In the data rows, the value 500 means zero.
Here are some numbered points:
tensor([470., 605., 367., 267., 385., 538., 497., 703., 544., 516., 503., 410.,
        739., 736., 529., 433., 438.]) 0
tensor([547., 468., 436., 396., 543., 456., 447., 590., 628., 261., 526., 452.,
        528., 378., 618., 663., 630.]) 1
tensor([583., 478., 475., 370., 550., 462., 501., 623., 743., 388., 399., 510.,
        756., 390., 647., 515., 691.]) 2
tensor([601., 471., 601., 748., 392., 514., 594., 317., 358., 561., 526., 566.,
        186., 350., 407., 515., 295.]) 3
tensor([492., 696., 501., 678., 255., 519., 760., 365., 403., 591., 735., 279.,
        166., 596., 220., 440., 400.]) 4
tensor([467., 629., 371., 510., 320., 610., 517., 332., 413., 505., 556., 343.,
        399., 488., 412., 593., 502.]) 5
tensor([502., 357., 460., 596., 478., 557., 513., 243., 435., 313., 410., 656.,
        420., 411., 534., 460., 545.]) 6
tensor([418., 595., 367., 282., 572., 365., 327., 559., 605., 406., 453., 537.,
        769., 612., 557., 535., 683.]) 7
tensor([378., 400., 366., 324., 724., 423., 291., 687., 532., 480., 486., 555.,
        825., 539., 551., 528., 554.]) 8
tensor([485., 383., 483., 562., 549., 480., 475., 559., 404., 442., 510., 390.,
        617., 477., 534., 501., 449.]) 9
tensor([389., 595., 402., 348., 486., 554., 545., 614., 453., 366., 369., 540.,
        676., 593., 539., 426., 507.]) 10
tensor([365., 646., 426., 381., 529., 400., 455., 693., 511., 538., 593., 224.,
        659., 530., 426., 459., 525.]) 11
tensor([539., 453., 434., 307., 638., 493., 467., 644., 444., 382., 370., 697.,
        803., 610., 671., 535., 474.]) 12
tensor([387., 365., 408., 363., 779., 423., 295., 776., 549., 465., 428., 470.,
        789., 472., 610., 572., 519.]) 13
tensor([472., 527., 368., 422., 406., 658., 584., 267., 514., 244., 334., 523.,
        375., 412., 498., 476., 457.]) 14
tensor([336., 488., 365., 513., 386., 444., 605., 442., 378., 712., 610., 558.,
        490., 651., 277., 349., 414.]) 15
tensor([513., 471., 458., 547., 450., 567., 618., 242., 599., 587., 520., 554.,
        351., 488., 538., 441., 572.]) 16
tensor([358., 435., 456., 443., 610., 446., 338., 641., 360., 528., 516., 546.,
        639., 440., 571., 693., 512.]) 17
tensor([531., 664., 419., 497., 582., 562., 576., 426., 355., 412., 505., 519.,
        256., 480., 448., 541., 472.]) 18
tensor([579., 378., 431., 624., 351., 407., 552., 595., 447., 794., 658., 449.,
        384., 607., 290., 342., 392.]) 19
tensor([566., 413., 667., 541., 477., 413., 526., 689., 701., 381., 455., 421.,
        625., 364., 535., 376., 542.]) 20
tensor([579., 634., 591., 562., 323., 632., 577., 388., 386., 482., 465., 487.,
        214., 490., 465., 522., 453.]) 21
tensor([619., 517., 520., 697., 289., 526., 628., 413., 284., 830., 656., 367.,
        116., 659., 304., 371., 390.]) 22
tensor([540., 343., 576., 637., 488., 441., 370., 400., 506., 545., 478., 436.,
        493., 425., 499., 530., 537.]) 23
tensor([622., 382., 639., 387., 647., 496., 475., 565., 812., 313., 450., 414.,
        616., 355., 591., 413., 717.]) 24
tensor([563., 351., 529., 624., 548., 488., 524., 481., 565., 607., 554., 402.,
        337., 497., 340., 520., 452.]) 25
tensor([511., 244., 418., 450., 492., 508., 491., 644., 491., 376., 534., 533.,
        679., 676., 512., 435., 374.]) 26
tensor([574., 764., 489., 615., 446., 578., 584., 249., 401., 401., 589., 479.,
        206., 471., 427., 549., 509.]) 27
tensor([431., 683., 344., 364., 581., 556., 386., 541., 441., 305., 513., 392.,
        553., 515., 531., 527., 445.]) 28
tensor([421., 434., 390., 480., 408., 535., 570., 531., 637., 462., 428., 473.,
        734., 372., 503., 503., 520.]) 29
tensor([512., 465., 384., 362., 428., 540., 426., 574., 862., 330., 217., 543.,
        760., 405., 704., 482., 688.]) 30
tensor([427., 409., 609., 641., 391., 468., 560., 500., 496., 624., 550., 582.,
        574., 361., 494., 418., 486.]) 31
tensor([494., 347., 448., 602., 492., 596., 501., 468., 472., 720., 643., 494.,
        517., 695., 374., 479., 459.]) 32
tensor([442., 689., 522., 508., 619., 431., 458., 471., 429., 634., 557., 499.,
        615., 574., 580., 511., 550.]) 33
tensor([494., 459., 558., 521., 542., 425., 442., 742., 528., 512., 472., 355.,
        672., 513., 617., 626., 406.]) 34
tensor([628., 300., 382., 440., 457., 489., 576., 596., 576., 593., 638., 413.,
        367., 608., 335., 405., 447.]) 35
tensor([432., 392., 385., 499., 483., 529., 459., 493., 495., 557., 511., 442.,
        588., 499., 434., 498., 521.]) 36
tensor([493., 535., 435., 398., 501., 556., 493., 396., 536., 449., 421., 712.,
        563., 617., 617., 515., 454.]) 37
tensor([519., 457., 608., 505., 631., 465., 401., 538., 612., 500., 409., 518.,
        612., 444., 532., 564., 644.]) 38
tensor([659., 441., 498., 393., 654., 477., 374., 617., 533., 542., 622., 638.,
        555., 770., 547., 630., 581.]) 39
tensor([479., 245., 417., 202., 798., 455., 371., 665., 626., 370., 443., 661.,
        903., 522., 707., 537., 629.]) 40
tensor([325., 206., 396., 383., 525., 446., 313., 861., 815., 443., 437., 144.,
        999., 362., 533., 459., 535.]) 41
tensor([560., 390., 469., 338., 838., 377., 393., 688., 380., 231., 468., 861.,
        665., 428., 668., 537., 552.]) 42
tensor([476., 499., 642., 709., 534., 436., 552., 238., 435., 732., 574., 292.,
        274., 312., 438., 450., 402.]) 43
New points follow, each followed by the numbers of its three nearest points above, looking only along the 5 directions in which the numbered points spread most, nearest first.
tensor([524., 621., 443., 424., 612., 481., 418., 688., 438., 542., 510., 353.,
        504., 691., 541., 551., 453.]) 33 17 28
tensor([691., 222., 626., 677., 299., 600., 649., 363., 422., 587., 433., 672.,
        334., 553., 448., 443., 402.]) 16 3 25
tensor([470., 322., 537., 387., 837., 429., 366., 741., 364., 293., 515., 822.,
        804., 454., 731., 672., 676.]) 42 40 12
tensor([512., 730., 579., 672., 375., 515., 505., 331., 622., 622., 455., 192.,
        496., 421., 453., 438., 501.]) 5 43 25
tensor([521., 460., 350., 367., 433., 474., 441., 523., 659., 437., 391., 675.,
        675., 631., 500., 349., 522.]) 26 10 37
tensor([581., 645., 553., 593., 531., 388., 529., 292., 411., 471., 497., 850.,
        316., 558., 647., 510., 675.]) 6 18 37
tensor([467., 546., 467., 323., 526., 485., 505., 681., 622., 380., 435., 549.,
        730., 540., 609., 509., 605.]) 7 10 2
tensor([647., 542., 485., 410., 579., 505., 393., 509., 659., 502., 675., 543.,
        542., 590., 553., 529., 693.]) 9 36 38
tensor([461., 522., 337., 383., 416., 442., 464., 799., 593., 554., 425., 444.,
        782., 788., 421., 477., 427.]) 0 26 10
tensor([453., 377., 388., 476., 292., 581., 473., 638., 497., 580., 485., 383.,
        442., 508., 380., 502., 218.]) 35 36 32
tensor([475., 518., 417., 537., 422., 533., 455., 465., 365., 347., 357., 523.,
        456., 603., 591., 499., 555.]) 37 18 10
tensor([481., 718., 470., 441., 414., 692., 668., 258., 596., 140., 309., 714.,
        321., 347., 464., 445., 589.]) 14 6 16
tensor([553., 681., 622., 600., 442., 485., 530., 337., 595., 467., 560., 464.,
        312., 454., 369., 465., 446.]) 21 5 16
tensor([552., 521., 501., 423., 644., 464., 445., 568., 573., 553., 534., 502.,
        564., 550., 610., 502., 615.]) 9 38 17
tensor([477., 306., 413., 422., 749., 501., 384., 583., 818., 582., 534., 399.,
        604., 558., 524., 597., 688.]) 34 38 20
tensor([484., 564., 615., 527., 533., 500., 586., 527., 554., 547., 517., 423.,
        439., 382., 491., 609., 527.]) 23 9 31
tensor([547., 810., 411., 429., 553., 634., 649., 208., 476., 422., 584., 734.,
        218., 626., 619., 483., 575.]) 18 27 14
tensor([386., 330., 278., 66., 796., 383., 289., 634., 764., 94., 414., 696.,
        999., 432., 617., 497., 856.]) 40 30 12
tensor([509., 529., 400., 199., 518., 440., 416., 746., 549., 335., 475., 538.,
        879., 551., 625., 558., 502.]) 7 8 12
tensor([549., 249., 476., 644., 382., 480., 493., 523., 545., 564., 430., 474.,
        480., 378., 346., 396., 325.]) 31 25 35
tensor([571., 675., 546., 559., 398., 441., 493., 360., 530., 999., 806., 245.,
        193., 785., 318., 328., 522.]) 22 4 19
tensor([537., 454., 368., 288., 525., 413., 395., 770., 593., 695., 725., 428.,
        839., 934., 550., 457., 643.]) 0 26 8
tensor([460., 428., 620., 540., 379., 485., 585., 462., 471., 492., 547., 489.,
        382., 329., 341., 436., 337.]) 25 31 16
tensor([639., 527., 798., 712., 377., 505., 597., 178., 489., 417., 302., 731.,
        232., 319., 586., 540., 489.]) 6 3 16
tensor([445., 467., 491., 472., 790., 456., 387., 576., 446., 499., 470., 462.,
        622., 646., 608., 572., 566.]) 17 39 33
tensor([577., 616., 498., 446., 404., 620., 613., 337., 730., 629., 490., 333.,
        439., 562., 368., 385., 568.]) 5 16 36
tensor([558., 527., 483., 510., 390., 560., 523., 444., 407., 456., 443., 618.,
        379., 417., 504., 525., 422.]) 16 18 6
tensor([451., 416., 622., 273., 860., 461., 357., 575., 454., 427., 476., 904.,
        850., 507., 649., 698., 690.]) 42 12 40
tensor([523., 481., 609., 549., 374., 474., 505., 555., 331., 817., 519., 496.,
        439., 640., 352., 465., 393.]) 32 19 15
tensor([499., 222., 490., 285., 670., 500., 392., 608., 673., 244., 441., 558.,
        795., 406., 602., 470., 513.]) 2 40 24
tensor([537., 462., 586., 502., 502., 519., 447., 451., 605., 550., 544., 558.,
        399., 552., 509., 521., 457.]) 31 23 36
